[[5507 5601 5492 5364 5447 5498 5418 5620 5681 5449 5519 5516 5431 5531
  5553]
 [5494 5428 5371 5536 5484 5505 5454 5373 5365 5378 5570 5454 5319 5533
  5371]
 [3074 5982 5643 5285 8249 5468 3182 5753 5630 5569 5467 2957 5311 3929
  6519]
 [5446 5486 5408 4986 5591 5397 5428 5350 5457 5480 5342 5468 5424 5452
  5544]
 [5753 7618 5958 5626 5266 5152 4526 7650 7690 5931 5513 5524 5526 5818
  5676]]: 5553

[[ -80  155  639  143  901  160  189   68  908  928  119  376  215]
 [-721 -744  581   39  294 -207 -607 -186  -32  233 -660 -558 -247]
 [ -88 -131 -372  984 -153  937 -116  930 -167  -47  386  974  784]
 [  93  -56 -730  392 -794  480  226  507 -697 -844  328  470   79]
 [-705 -663  399 -287  285 -322 -511 -317  204  143 -569 -212 -691]]: 215

[[41 49 41 40 62 30 31 30 17 25]
 [46 23 21  5 31 30 24 33  7 42]
 [46 60 47 45 82 28 30 28  5 19]
 [37 46 38 20 51 27 27 38 37 21]
 [41 27 26 17 32 32 28 34 18 39]
 [46 23 21  5 31 30 24 33  7 42]
 [38 35 35 48 43 36 36 27 14 38]
 [34 34 34 34 34 34 34 34 34 34]
 [34 33 34 34 34 34 34 34 34 34]]: 25

[[6727 8809 3921 3627 7618 6273 5880 4331]
 [5617 4272 8363 7379 4438 6267 2639 6674]
 [3213 3359 6678 8295 5821 3767 3492 4223]
 [5438 7221 4460 5104 7468 5259 5194 3849]
 [8264 7490 5907 3768 5047 8103 5131 7058]
 [4881 6259 2138 3179 6128 4223 8085 3839]]: 4331

[[6 6 4 5 3 5 3 7 4 6 3 5 7 5]
 [6 8 4 6 2 6 3 8 4 7 2 5 8 5]
 [6 5 5 4 5 2 5 4 4 7 4 5 5 7]
 [8 2 6 3 7 3 2 4 6 2 7 3 2 5]
 [6 6 5 5 4 5 3 6 4 6 3 5 7 5]
 [2 7 4 6 3 6 8 6 3 8 2 7 8 6]
 [7 6 5 4 4 2 3 5 3 7 3 5 6 7]
 [6 7 4 5 3 5 3 7 4 7 2 5 8 5]]: 5

[[5 6 3 5 4 7 4 6 5 5 4 4 7 3]
 [7 5 4 5 5 3 4 6 2 6 5 6 3 4]
 [3 4 5 6 6 6 4 6 7 6 3 6 7 4]
 [3 5 3 4 4 7 5 3 7 4 4 4 7 5]
 [5 7 4 4 3 7 5 5 5 5 4 4 7 4]]: 3

[[-534  -61 -398  299 -129 -614  412 -153    0   23   70]
 [-194 -309 -104 -233  290  336  467  604 -204 -168  279]
 [-180  514  156 -271 -560 -158 -218  290 -245  -84  529]
 [-150 -406  479  -93  225 -339 -177   39  457  254  499]
 [-162 -398  -97   11  237  298  298  642 -259 -437  337]]: 70
---
42	913	994	789	948	107	970 => 994
-125	-161	361	-476	575	-235	-532 => 361
7824	4534	3486	2964	5021	6310	4023 => 3486
216	147	207	220	52	79	116 => 207
2	1	7	7	5	4	6 => 7
-508	-182	-476	576	-190	504	-241 => -476
---
Q:
array([[63, 63, 61, 79, 57, 61],
       [64, 66, 23,  3, 59, 15],
       [62, 88, 59, 70, 62, 58]])
A: 63

Q:
array([[6, 8, 0, 4, 5, 6, 3],
       [1, 8, 4, 6, 4, 1, 3],
       [6, 8, 4, 2, 3, 2, 4]])
A: 6

Q:
array([[-39, -24, -28, -28, -12,  -4],
       [-41, -31, -42, -22, -15, -15],
       [  2,   1,  39, -10, -14, -31]])
A: -39

Q:
array([[6, 6, 7, 4, 7, 6],
       [7, 5, 3, 5, 1, 5],
       [6, 6, 5, 6, 5, 4]])
A: 6

Q:
array([[3, 3, 5, 5, 4],
       [6, 5, 2, 6, 5],
       [7, 8, 3, 3, 7]])
A: 3

Q:
array([[4, 4, 8, 2, 6, 7],
       [6, 5, 7, 2, 5, 7],
       [6, 5, 6, 5, 5, 6]])
A: 4
---
[26, 17, 36, 89, 45, 53]: 89, 17
[[148, 254, 165, 76, 138, 122, 11], [54, 64, 48, 44, 67, 49, 8], [52, 99, 165, 111, 137, 73, 27]]: 254, 8
[128, 170, 217, 242, 60, 53]: 242, 53
[[136, 207, 399, -99, 456], [-899, 97, -244, 712, -201]]: 712, -899
[[-127, -718, -813, -194, -207, 602], [114, 0, 386, -33, 212, 171]]: 602, -813
[419, 840, 328, 478, 228, 568]: 840, 228
[10, 139, 148, 165, 184, 156, 195]: 195, 10
[-35, 136, -397, -758, 534]: 534, -758
[4704, 8971, 4304, 3119, 6910, 1267]: 8971, 1267
---
[[135 159 126 159 160 187]
 [197 244 128  62 113  62]
 [156 157 154 152 153 152]] Out: 156

[[8 3 7 3 8]
 [7 5 3 8 7]
 [4 3 4 4 1]] Out: 4

[[7521 5352 5111 4639 6589]
 [9359 6671 4593 6801 1542]
 [6530 5084 4473 4808 4514]] Out: 6530

[[4230 3768 2973 5088 3940 4944 1414]
 [5942 3944 7813 2039 5487 3089 6840]
 [2200 2278 5351 6018 4511 2104 1697]] Out: 2200

[[6443 7562 5332 7997 3692 5731 2602]
 [6425 7034 4566 6575 2744 3622 6606]
 [7266 7132 3978 4861 1964 3639 7373]] Out: 7266

[[70 27 81 25]
 [24 81 64 30]
 [30 79 34 78]] Out: 30

[[ -1  -6   4  18  10]
 [-26   8 -17  37  -2]
 [  2  -5  14   1  13]] Out: 2
